(in the rows, 128 means zero)
The same turns and mirrors carry the whole set onto itself and the rows of a family onto each other. Which other rows belong to the same family as each row named below? List them in the order they appear above.
These 16 rows form 4 families of 4 rows each.
G: [124 174 126 103 125 133 128 117 134 134  98 126 109 104  83 119  98 124
 105 154 160]
D: [ 93 108 121 184 126 103 129 123 116 112 145 119 131 102 119 109  78 120
 120 151 121]
F: [103  94 113 174 128 117 128 101 116 109 130 135 141 104 104 105  78 131
 122 143  99]
X: [108 162 132 100 127 137 121 125 132 124  80 128 123 118  96 129  83 117
 104 146 155]
H: [101 113 129 175 145 100 110 114 113 110 146 126 140 107 117 120  78 118
 123 143  94]
P: [121 154 133  98 122 133 114 125 135 125  98 149 106 116  80 115  93 131
 110 146 161]
Y: [112 106 128 180 135 112 127 111 111 106 134 126 137  98 115 119  68 139
 130 155  99]
J: [153 125 127 129 165 137 151 117 114 121 142 154 158 145 156 143 115 141
 115 130 119]
S: [166 108 113 112  85 145 115 105 143 122 141 106 111 112 124 111 139 126
 119 122 134]
Z: [159 125  96 109  96 123 126 114 147 140 143  97 123  91 123 113 133 126
 113 113 148]
R: [165 124  99 108  92 150 126 116 142 140 134 116 105 105 115 111 136 129
 134 131 152]
T: [133 127 124 125 158 125 145 115 110 134 151 146 164 140 162 144 116 115
 129 135 102]
K: [133 133 140 125 165 125 135 129 118 127 145 136 153 139 162 164 122 127
 129 135 106]
C: [165 127  96 115 101 151 119 119 148 138 138  95 112 102 116 123 137 113
 113 120 146]
N: [126 162 142 116 129 157 123 121 128 119  92 151 106 119  87 117  93 119
 121 151 162]
A: [144 108 127 132 164 137 138 120 118 123 143 157 166 131 150 154 104 130
 132 126  97]

The rest of the family of P: Y, T, C
The rest of the family of R: G, H, A
The rest of the family of Z: F, K, N
The rest of the family of D: X, J, S

The same turns and mirrors carry the whole set onto itself and the rows of a family onto each other. Which other rows belong to the same family as each row named below? List them in the order they appear above.
These 36 rows form 6 families of 6 rows each.
kud: [159 109 174 126 141 108 116 140 132 126]
lemug: [140 142 131 138 118 125 151 131  72 127]
gedam: [ 83 118 140 125 147 112 113 106 129 116]
sev: [148 104 112  90 115 110 118 109 137 126]
Vem: [139  94 106  99 136 121 111 107 138 113]
Panop: [111 129 104 138 160 106 122 109  99 127]
Manu: [109 137 165 127 161 133 121 151 130 122]
zorid: [168 144 153 120 127 126 140 138 122  99]
kele: [144 124 134 138 124 119 123 158  75 147]
vuk: [141 127 110 119 123 158 152 121 145 117]
giti: [152 132 130 139 113 127 155 144  90 140]
kisap: [103 110 103 105 129 107 136 101 111 128]
fevot: [ 97 135 161 116 151 146 113 133 132 113]
mame: [120 115 114 141 104 159 127 131 135 149]
bodaf: [116 126 109 137 168  97 111 127 115 136]
zin: [142 102 108  97 132 113 123 122 151 139]
furu: [121 104 110 128 109 172 128 119 124 124]
sudo: [111 126 170 104 133  99 114 126 113 106]
renok: [122 152 141 135 137 132  83 148 121 104]
sazu: [118 121 113 125 172 109 112 118  97 107]
benus: [134 126  89 117 126 118  88 123 135 119]
Zaga: [126 102 122 121  84 122 129  99 127 129]
fevo: [115 124 149 123  86 144 146 126 101 127]
Leb: [146  93 114 103 114 123 103 138 131 151]
Sig: [153 121 122 141 109 138 145 127  77 117]
furis: [101 119 145 124 158 138  98 153 123 140]
kudo: [161 120 165 120 111 123 107 139 105  98]
Temek: [158 129 166 130 112 106 104 150 120 123]
fitel: [115 119 132 137  98 169 126 120 132 132]
Deto: [130 142 118 120 176 118 140 123 126 105]
lufiz: [157 129 164 119 115  99 100 128 118 108]
guba: [127 134 164 143 109 103 129 122  86 112]
tuti: [112 130 167 129 155 145 110 138 115  97]
noliz: [133 106 142 147 121 161 145 136 129 147]
bekem: [134 105 114 139 168 106 138 119 115 144]
kare: [145 146 107 146 100 139 114 139  96 122]

The rest of the family of guba: gedam, kisap, sudo, Zaga, fevo
The rest of the family of fitel: lemug, sev, Panop, fevot, lufiz
The rest of the family of giti: Manu, mame, bodaf, zin, Temek
The rest of the family of benus: zorid, vuk, renok, Deto, kare

The same turns and mirrors carry the whole set onto itself and the rows of a family onto each other. Which other rows belong to the same family as each row named below? List them in the order they appear above.
These 25 rows form 5 families of 5 rows each.
Melum: [122 156 100 140 149 128 121 160 123 116 131 116 106 146 108 130 122  91
 132]
Puna: [129 151 116 130 135 120 106 156 167 149 160 111 111 141 127 124 120 133
 110]
fef: [152 141 152 165 169 116 177 123 134 104 135 164 132 177 143 144 123 150
 145]
Rabe: [172 122 162 154 154 113 174 107 123 104 132 136 154 168 136 125 122 139
 140]
Fod: [172 132 133 176 132 128 145 129 146 110 143 111 126 159 111 122 100 120
 136]
Bol: [116 138 156  96 171  96 145 135 131 145 145 150 156 152 161 121 157 153
 111]
genu: [138 156 146 143 172  94 166 139  98 127 126 157 152 160 161 153 165 141
 134]
zivuv: [128 123 165 158 175 115 175 104 124 124 123 150 132 160 132 129 109 171
 130]
pude: [112 155 160 139 157 129 155 146  98 129 143 150 184 133 138 121 155 173
 124]
korut: [131 124 139 163 152 132 151 114 142 125 133 115  98 154 102 123  85 146
 129]
vevu: [142 123 170 111 158 110 157 106 150 131 152 139 134 171 146 127 126 162
 129]
kirir: [100 150 120 145 166  96 121 162  96 160 116 117 133 121 131 133 148 137
 106]
luban: [110 139 154 145 181  90 161 131  97 146 115 150 152 138 144 135 149 166
 114]
vuli: [105 165 133 135 138 135 124 173  99 143 145 119 162 119 125 123 161 154
 119]
Piziv: [126 154 114 144 155  97 126 165 106 129 124 133 170 128 141 114 151 104
 109]
foga: [141 145 126 160 153 140 148 132 152  98 141 140 103 164 112 129  92 121
 144]
divoz: [145 153 101 166 133 117 117 166 135 124 137 106 135 131 116 115 121  99
 118]
Nul: [106 151 121 110 159  99 110 164 144 154 148 133 140 134 147 120 149 137
 101]
vobo: [145 137 149 137 170  91 165 134  96 117 120 149 182 147 154 120 154 129
 124]
Vef: [118 157 126 141 122 156 119 162 120 129 153  97 133 127  99 118 125 146
 130]
gedab: [120 166 109 130 161 104 133 164  91 135 124 127 133 142 137 144 169 108
 126]
rukiv: [132 140 151 146 132 166 146 127 133 108 159 111 130 147  97 115 101 161
 143]
tuf: [127 136 173 144 153 148 171 122 120 111 150 146 163 155 123 119 119 181
 140]
Porot: [111 145 112 157 145 123 115 151 123 146 128  96 100 130 103 125 111 128
 115]
tor: [149 129 143 131 140 124 132 121 174 133 164 110 106 164 125 125 108 153
 125]

The rest of the family of rukiv: pude, vuli, Vef, tuf
The rest of the family of Piziv: Rabe, Fod, divoz, vobo
The rest of the family of korut: zivuv, kirir, luban, Porot
The rest of the family of genu: Melum, fef, foga, gedab

The same turns and mirrors carry the whole set onto itself and the rows of a family onto each other. Which other rows belong to the same family as each row named below? List them in the order they appear above.
These 32 rows form 4 families of 8 rows each.
safav: [141 163 140 154 134 103 117 123 115  76 109 114 106 168 102 109 150 147
 122 141 131 129 171 114 140 109 151 122 142]
soso: [115 124 151 110 135 120 137 138 119 101 151 126 139 166 136  84  98 125
 103 157 149 113 107 156 156 124 145 121 112]
Fosu: [125 121 103 144 147 128  87 117 114 106 118 158 132 135 129 124  69 168
 110 174 111 144 146 124 134 116 124 149 127]
vaf: [141 160 136 122 123 107 164 148 122 124 133 110 118 139 135 120 181 105
 131 104 138 105 118 132 135 146 151 129 127]
beb: [123 157  97 118 133  98 137 158 111  93 140 100 142 139 140 142 106 123
 160 162 153 114 129 103 136 121 142 113 152]
pudid: [151 158 159 100 121 114 148 118 133 150 129 102 108 140 162 116 156 110
 129 120 141 113 121 115 147 133 148 133 141]
tazak: [138 131 144 147 139 144 111 101 125 135 111 162 106 140 128 105 150 149
  85 118 102 129 132 155 131 140 135 167 100]
kez: [117 102 102 124 127 117 154 139 124 147 148 142 133 125 154 139 107 122
 139 141  93 118 115 123 116 140 136 144  93]
lakez: [130 114  79 156 149 124  93 123 115 106 130 148 143 143 129 120  91 176
 117 171  97 112 143 129 137 127 128 131 126]
Buriv: [146 180 142 141 140 121  94 127 113  82 102 123 116 158 111 112 143 157
 101 131 160 126 147 132 160 124 135 135 158]
gupa: [135 172 158 106 115 124 153 141 122 129 118 117 106 136 131 129 164  98
 120 112 158 135 121 134 130 132 147 144 127]
buki: [138 169 145 155 154  97 104 117 107  90  99 119 107 150 119 118 149 140
 109 168 167 124 156 128 126 138 130 124 135]
faluk: [164 115 140 147 108 143 126 103 122 121 110 145  91 138 109 113 140 141
  98 125 116  96 143 157 140 136 151 162 100]
fosa: [137 168  88 127 110 109 136 130 119 117 104 144 105 126 122 141 152 145
 139 121  95 119 147 131  98 157 100 158 138]
rup: [153 161  95 132 131 129 118 143 119 116  93 122 102 137 138 160 159 166
 134 133  99 140 135 109 106 137 116 146 151]
Nufom: [155 139 139 126 127 157 124 142 123 136  95 163 106 140 111  77 142 134
  96 121 110 112 133 149 147 149 144 146 111]
vabo: [113 146  96 131 139  80 128 124 113  96 153 104 139 135 155 171 111 142
 142 154 140 131 127 108 120 117 133 133 147]
barof: [135 162 133 122 111 128 172 124 101 129 145 105 100 129 131 115 144  95
 114 119 137 128 103 118 111 144 153 118 137]
Gepas: [127 127 142 106 148  94 126 145 121 124 156 133 138 149 114 112  87 141
  99 142 152 109 143 159 158 118 160 124 113]
kiz: [105 169 103 119 157  87 133 164 118 110 141 124 151 129 153 130 107 142
 144 148 132 142 119  94 125 133 127 120 154]
gazi: [137 187 145 149 135 116  88 126 104  73 106 118 113 159 120 105 124 139
 116 154 136 136 159 142 157 135 149 120 132]
lef: [139 155  98 160 115 140 128 124 114 104  95 134  99 122 154 128 161 142
 142 130 102 131 117  97 111 142 112 154 142]
Gimas: [131 110  96 110 114 132 147 153 133 139 147 150 134 125 146 124 102 142
 131 104  83 113 105 126 140 125 147 160 126]
nim: [123 120 105 110 131 133 129 142 127 155 142 151 143 111 164 140 100 134
 121 136 119 118  92 144 128 151 122 156 114]
Latu: [129 110 152 135 154 127 118 139 115 114 148 123 141 149 140 106  99 131
 105 154 150 122 112 131 170 108 180 122 115]
Tati: [152 132 155 141 120 141 111 123 139 123 125 178 114 148 116 119 136 124
  88 122 110 116 131 147 134 149 122 159  99]
vevef: [149 165  96 154 133 125 118 126 119 132 101 139 110 118 132 162 154 153
 138 120 102 132 154 102 117 142 126 159 140]
vilu: [116 124  86 165 145 117 108 145 103  82 121 167 131 138 102 126  92 170
 109 154 112 126 136 140 122 129 128 147 116]
Kam: [127  96  91 114 132 124 163 135 134 157 141 146 138 120 143 144 123 128
 124 119 115 110 107 120 118 128 127 158 124]
suli: [126 119 104 140 151 110  84 137 128 102 104 162 139 153 133 127 105 183
 128 151 114 115 157 137 152 119 123 163 113]
mebi: [110 153  85 123 146  96 141 143 100 107 125  87 134 130 150 127 113 153
 153 151 143 130 130 109 135 113 149 123 154]
mar: [110 118 144 131 138 109 132 124 117 114 157 142 144 146 125  87  93 112
 105 144 150 104 123 146 165 124 160 133 105]

The rest of the family of barof: safav, fosa, Nufom, vabo, nim, Latu, suli
The rest of the family of gupa: beb, tazak, lakez, rup, gazi, Kam, mar
The rest of the family of faluk: pudid, buki, Gepas, kiz, lef, Gimas, vilu

The same turns and mirrors carry the whole set onto itself and the rows of a family onto each other. Which other rows belong to the same family as each row named below? List them in the order they appear above.
These 18 rows form 3 families of 6 rows each.
Nalep: [148  95 134 132 131 146 118 119  92 174 131 143 163 112 130 115 119 145
 130 107 110 140 112  88 131 123 135  90 172 117 115 129 123 144 152 198
  94]
Fav: [109  84 121  75 145 203 113 153  99 107 138 134 134 156 106 173 109 135
 126 152 155 130 128 106 130 128 109 145 124 103  63 125 139 179 124 180
 131]
lom: [126 119 139  93 112 185 139 173 153 133 110 118 119 135 150 128 113 173
 125  63 158  98 110 104 130 179  88 118 120  83 113 124 126 139 118 122
 128]
kufes: [102  86 113  80 136 210 131 147 111  96 154 137 117 154 108 171 106 159
 127 125 142 156 129  90 123 132  96 151 116 107  92 103 137 186 132 180
 102]
veb: [137 117 130 105 124 192 127 177 163 159 105 109 123 118 121 144 109 173
 108  95 155  82 121  97 148 187 102  97 118 107 112 121 122 132 121 118
 122]
Mut: [132 115 143  89 117 186 132 177 145 143 102 118 129 131 143 129 110 165
 123  78 165  84 110 110 138 180  93 112 122  85 100 133 129 134 117 124
 140]
kolo: [137 118 137  96 123 185 124 179 151 154  97 111 129 123 133 137 111 164
 116  95 162  79 119 107 144 182 100  99 123  96  98 131 127 130 117 120
 136]
dumov: [147 104 137 131 125 147 124 117  90 165 137 140 159 116 137 110 119 147
 132  98 111 147 108  86 129 121 131  92 168 110 125 125 123 150 152 197
  94]
Fuf: [132 119 136 101 111 191 144 169 162 141 117 116 112 125 137 132 106 181
 120  67 151 103 113  95 134 181  89 116 114  92 124 117 123 143 123 124
 117]
labe: [133 117 127 106 118 192 135 173 168 153 114 112 116 120 124 140 111 180
 109  81 147  92 119  90 141 186  94 106 112 104 122 115 121 139 123 118
 112]
Pem: [116  85 102  92 151 213 114 150 119 123 148 128 123 142  86 186 105 149
 109 159 143 129 136  92 138 135 112 132 119 127  85 105 133 182 134 175
 106]
Sadum: [149  99 133 136 130 146 118 119  97 173 136 137 159 112 128 116 119 149
 129 105 109 145 109  87 132 126 134  91 170 116 118 125 122 144 152 195
  92]
nopu: [106  83 122  72 137 207 125 149  99  97 146 136 127 159 116 169 111 142
 133 132 152 144 124 102 123 129 100 158 124  94  81 115 141 183 124 183
 124]
tego: [113  81 109  83 149 208 109 155 109 120 142 129 134 145  94 184 108 137
 117 165 150 123 137 101 138 136 114 134 127 117  70 120 140 178 127 180
 118]
Tover: [146 100 139 130 129 146 121 121  89 166 135 144 159 117 140 109 122 146
 135  98 110 144 107  92 130 123 132  93 171 108 116 129 124 147 150 197
  96]
tid: [149 100 137 136 130 145 120 121  90 168 131 144 161 118 135 113 121 143
 133 104 111 143 110  91 130 120 136  91 171 110 115 130 125 146 151 195
  97]
Musa: [108  88  99  89 140 212 125 145 120 109 157 133 113 145  94 183 105 158
 117 141 135 149 131  87 130 136 103 143 114 117  95  97 135 189 136 177
  98]
tene: [147 102 132 137 127 149 125 118  98 168 137 143 154 117 133 113 120 151
 132  97 107 148 110  87 131 122 132  91 168 115 122 125 123 149 153 195
  90]

The rest of the family of labe: lom, veb, Mut, kolo, Fuf
The rest of the family of tene: Nalep, dumov, Sadum, Tover, tid

